One vector is turned by the same rotation once a step. Each row is the vector after some number of steps, and that number follows the row.
The counts run from 0 to 268.
[ -5  -1  11  12 -12  13 -10  -9  12 -16 -11 -20  13   3   8 -18  -5   8
  11  -9  -7   8 -17 -14  18  10   4  -4   8   7   6  -6  -7  -5 -10  -1
   9   4  -6   8   2  10   7  -8   2 -11   4  -1   3  -6 -29  -5] : 156
[  3  -5  -3   5  13  -6  13   6   4 -12 -15 -12  14  -9  -5   5 -10 -10
 -10   8  20  17  -7   5   8   8   3  11   2   8  15   8  -6  14  -9  11
 -22   0  -9  10   4  14   4  12  -4  -2  15  19   8  -6 -20   6] : 107
[ 16  -9  -7   4  16 -10  13  14   6  -1 -13  10 -10  21  -6  20 -17  -7
  -1   9   2 -20   3   8  10  -2  16  17  18  -4  -7   1  -6   0  14  -1
  -4 -12  -9   3   0  -6   2  -4  10   5   5   5  23  -4   8  -4] : 52
[ -7  -7 -11  -9  -5  -9   8  -3 -16   3  -9   2  -6  13 -11  -2 -20  -8
   3   9 -13   2 -30 -19  -8  -1   8   7   3  13   2  -6 -21  -8 -12  -4
  -8   0  -8  -8  -9   2   9   2  -9 -20   5  -1 -11 -15   7  -3] : 10
[ -3   1   4  -7   7   3  15  14  -3 -15  -5 -13  -1  28   2  20 -13   5
  -2   5  -3  -1  -2  -7   7   4  14  10  12   5   2   5 -10  -1  13  -3
 -10  -8 -17   5   2  15 -10  20  -5   6  -2  19   3 -18   5   5] : 90
[  9  -8   6   2   2  15  15 -11  -2  -7 -12 -21 -10  27   5  -5 -11   8
  -5   6   6  -1  -5  -5  -4  11  11  13  -3  -1  11  -8 -13  -6 -24   1
   8 -11 -24   5   0   8   5   6   2   4  -1   6  10  -2 -18 -17] : 73
[ 30   1  -8   8   8 -15   4  -2   4   9  -4  -6 -10  13   6  -5 -10  -7
  -5   2  10 -14   0   6  -3  -5  -3  -1  26  11 -10   4   8   9 -21 -11
 -20  -5  -3  -4  -4 -14   6  17   0   7  13  10   4   4   1  -7] : 64
[ 19   4  -7  13   7   3  -2 -15   8 -15  -7 -12  11  -2   3  -2 -21   5
   9 -14   4  -5 -19  -4  16   4   2   7   1  12  12 -11  16   5  -4 -13
  12  -2  13  -4  16  15   6   2   7  -3   2   5   9   0 -26  -6] : 151
[ 20  -6  -9   1   8  -6  23  -6 -10  10 -23   9  -2   1  -6  -5 -16  -7
 -14  11  -2   0  -7  -2 -14  -3   2  14   1  -1   1  -1  -5 -10 -26   4
  17 -13   2   1   0 -13  26  -5  12 -11   3  -7   2  11   8  -5] : 264
[  0  -9  -3   7   5  -6   4  21  20   6  -6  21  -4  -2 -12  -1   7 -11
   0   9  -8  -9   5  -1  16  -1  11   1  29   2 -16   5 -17  -8   3   1
   0 -14   0  13  -7 -22   7   5   7  -9  12   8  14  -5   3  -5] : 255
[ -4  -1  -7  15   0  11 -12   8   4 -18 -16  -3  12  -7 -13  -3   1  -8
  16   7 -14   0 -14 -13   6   0   5  -8  12 -16   2  -3 -32 -11  -4   0
  10  10  -9  -2  -6  -7  13  -6   4 -17  -5  16   2  -2  -4  -2] : 238
[ -2  -3 -15   2  -7   1  11 -14  -7  15  -7   7  -6  -3  -4 -14  -3 -13
   3 -13 -14   2  -9 -22   6   2  -5  -5  11  29  -3  -5   4 -14 -13 -16
   3  -9  13  -1   3   8  18   7  -2 -16   4 -17 -17   3  -4   1] : 214
[  1   3  -9   1   2 -26  -5  11   0  15 -16   0   0  21  -7  10   0  -3
   4  14   0  -5   7   4  12 -19   3   9  24  -4  -7  12  -5  -3   0   2
 -18  -4  -6  -1  -2  -7  22   5  -5   6   5  17   6  -3  20  13] : 45
[  8  13 -31  11  -7 -13  -1  -4   4   1 -10 -10   8  18  -5 -13   8 -19
   4  -3 -12  -5   7  -4  12   5   0 -18  15  10  -1   1   1   2   3  -9
 -15  10   2  -2   0 -25   6   7   9  -1  -8  -3   6  17  -5   4] : 198
[ 14 -12  -5  16  24   6   0   9  -8   0  -8  -5   5  -8   8   7 -12 -15
   6 -11   9   1  -2 -11   6  -1 -10   2  14  12  -8   4   4  10   1   1
 -17   1   8  -3  -1  26  16  -7  -3  -5  19   8  -8  -7 -17  12] : 100
[  0   8 -25   9  -3  -7   3 -15  -1  13 -22 -14  16   2  -2  -9  12 -11
   2 -10 -13  14  -5  -3   2   5 -11  -3   5  15  12  -3  -4  -3 -17   6
 -12   5   9  10   5  -8  19  -6   7  -5  -1 -12   0   5 -22   1] : 195
[  9  -4  -8   7   4   5   7  -2  -3  -5 -12  -3  -2  24   8 -19  -1 -18
  -3   1  10  -7  25  -3  21  12   4  -7  19  -6   0  20   9  10   2  -4
  -4   2  -9  -2   6   8  14  -4   5   3   0   2  14  18 -15   5] : 116
[-18   0 -17 -11  -8  -2  20 -13   7   8 -10   1  -2   4 -13  -6   0  -4
   2  -1  -9   7 -14  -8  13  11  15   8  -9  24  16 -14  -8 -13  -5  -3
   0 -15   2   7   9   6   4   8   1 -13   4 -11   2  -5 -13  -8] : 208
[ 14  -4   3   3   1   3   5   4 -18  -9 -12  -2   6   8  -7 -14 -11  -7
  -5  18   1   4  -6 -13 -10  -6  -2  -8  13 -13  -3  11 -15   2 -24   2
  10   7 -16  -5  -7  -4  24   8  -5 -11  -1  25  -7   4  12   5] : 28
[ -8  -1 -18  -3  -9   3  19   4  14 -14  -7  -3  -2  18 -17  -8   1 -16
   0   3 -11  -7 -10  -4  11  19  26  -3   3  11   3  -9 -13  -5  11 -11
   5  -4 -12   2   4 -15 -11   8  14  -7  -7  -8  14   5  -5  -8] : 205
[  3   1 -11  -3   5 -14   0   3  -2   3 -17  24   8  20  -7  -9   1  -8
  -2  -1 -13 -17   9 -11  16  -7  12  -5  16  -4  -7   7   2  -6  18  -6
   9  -6  11   0   1  -9  23  -6   5 -10   0  11  16   0   5   1] : 249
[-11   2 -16   0  -6  -9  -2   5   8  13   1   5  -7   8 -15   5   4  -4
  16   3  -5  -4 -20  -7  15  -5   7  -4  14  16  -2 -11 -21 -12  -4  -7
 -20  -4  -7   0  -2   0  -5  21 -10 -11  10  11   3 -17   0 -14] : 6
[ 12  -8   2  -2   6 -17   7   2   3  12  -6  10  -6  30  12   4  -2   3
 -10   2  -3  -9   6   4   6  -3  -1  14  20   9   3  10   1   1 -10   6
 -13 -12  -9  20  -3 -12   4  12   0   9  18   5  19  -9  -7 -13] : 58
[ 13  -3 -14  15  15  13  17   9   5 -18 -17  -8  16  -1  -1  10  -4  -8
   0  -3 -16   2  -2   0  -3  19   3   6   3  -2   6   1 -14  -7   8   7
  17   1  -1  13   5 -11   2  -5  25   1  -7  -9   9   8 -13   3] : 187
[ -5  -4   7   4   3  17  14   8   4 -17 -15 -12   7   2  -4 -10 -16  -6
  -4  -4  -5  -2   0 -17  12  15  22   5   6   5  -9 -10   1  -8  18  -8
  22 -12   0  -2   5  10  13 -11  17  -7  -9  -3  -1   4   0  22] : 168
[ 16 -14   0  -2   2 -10   7  -2  -3   8  -9   4  -5  34  18  -1  -5   3
 -11   3  -5  -7   6  -3  -1  -2  -1  10  21   6  -4  11  -6  -1 -17   5
  -7  -5 -12  19  -9 -16   8   2  -1   4  17  -4  14  -7  -6 -12] : 59
[ -7   4   4   2  10  11  13  10  19  -4 -11   2   9 -11  -7   2   2   1
  -2 -14   0   3   5  -9  31   4  12   8  10  12   4  -5   7 -11  17  -1
  10 -25  12  16  14  17   6  11   9   0   2   9   4  -7  -8   8] : 171
[-12  -7   7   1   2   9  11   8   4  -1 -18  -8  13  -3   7  -2   2   0
  -1  -9 -18  18   5 -20   8   8  -7   5  17  16   0   4  -8 -15   0   6
  10 -14  -3  24   3   5  24  -8   5  -5  -1  -8  -5  -3  -9  19] : 175
[  9  -8  -7   4   1 -13   0  11 -10   8 -22 -11  -5  20  -6   6 -16 -12
   3  17  -8 -12  -1  -5   2 -15   6  11  18  -8 -11   6 -14  -6   2   0
  -9   1 -10  -8 -12 -10  20 -18   4   1   4  -4   6   2  16  12] : 47
[-14  11 -10   4  -1 -13  -2  10  12  -8 -15   3  20  -7 -26   1   4  -2
   7  11  -1   7 -14  -3  18  -8  13  -1   4  -4  12  -3 -18  -2   4   0
  -4   1   0   1   5  -3  10  15  -2 -14   1  27   9  -8   2  -2] : 241
[  1  -9  -8  14   6   0  -2   6   8  15 -17  19  -2 -11 -13  -7   1 -12
   8   0  -6  -7  -4 -11  19  -6   4   8  13   1 -10  -8 -12 -13   2   4
   4 -13  16  -2  -3   1  30 -21   7 -18  10  -2   6  -6  -6  -1] : 252
[-13   7 -14 -16 -10 -14  19 -11   4   6  -2  11  -4  21  -3 -13   5  -2
  -5  -5 -13   1  -4  -9  17   7  11  -4  10  25  10  -1   3  -8   3 -13
   1 -16   4   8   9  -5  -1  26  -2  -7   0  -4   5  -5  -3  -7] : 210
[ 12 -16   3  11  14  12   3  22  -2 -24  -6  -9   7   6   9   1 -11 -14
  -3   4   6  -1  -2  -6   2  14   1  -3  19   1  -5  13 -18  12   0   8
  -7   9 -20   7  -9   4  -2  -4   5   0  11  12   2  -3 -14  11] : 104
[  9   8 -30   9   6  -5   2  -9   1  15  -6   7 -11  20 -13   4   8   0
  18  -8  -6 -22  -2  -4  17  -5   3  -5  10   5   2  -8  -5  -8   8 -12
  -7  -6  10  -9  12   2   3  14   4  -3  -4   8   8  -5  -5 -19] : 0
[-11  -8  16   0   1  13  14  10   4  -8 -16  -6  11   6   9  -7   7   1
  -5  -8 -20  13   8 -17  12  14   3   2  22  13  -7   7 -10 -15   7   7
  17 -13  -7  25   1   1  13  -4   7  -3  -2  -2  -1  -4  -6  15] : 174
[  1  -3  -7  -2   5 -21  17   6   9  13 -15  14   0  -8 -19   3   1  -6
 -15  15   2   6  -7   4   0  -8   5  10  11  13   0   1  -6  -5 -19   6
  -6 -16  -1  12  -3 -19  14  18   2  -7  11   7   5   0  14  -2] : 260
[ 29 -10  -3  15   4   2   8   0  -2  -6  -6 -17 -16  12   7  -7 -23 -10
  -6  10   7 -14  -4   0  -9   3   7   1  19   2 -13  -3  -6   5 -24  -4
  -8  -1 -15  -9  -6 -13   4  -1   8   7   8   0   7  12  -2  -5] : 66
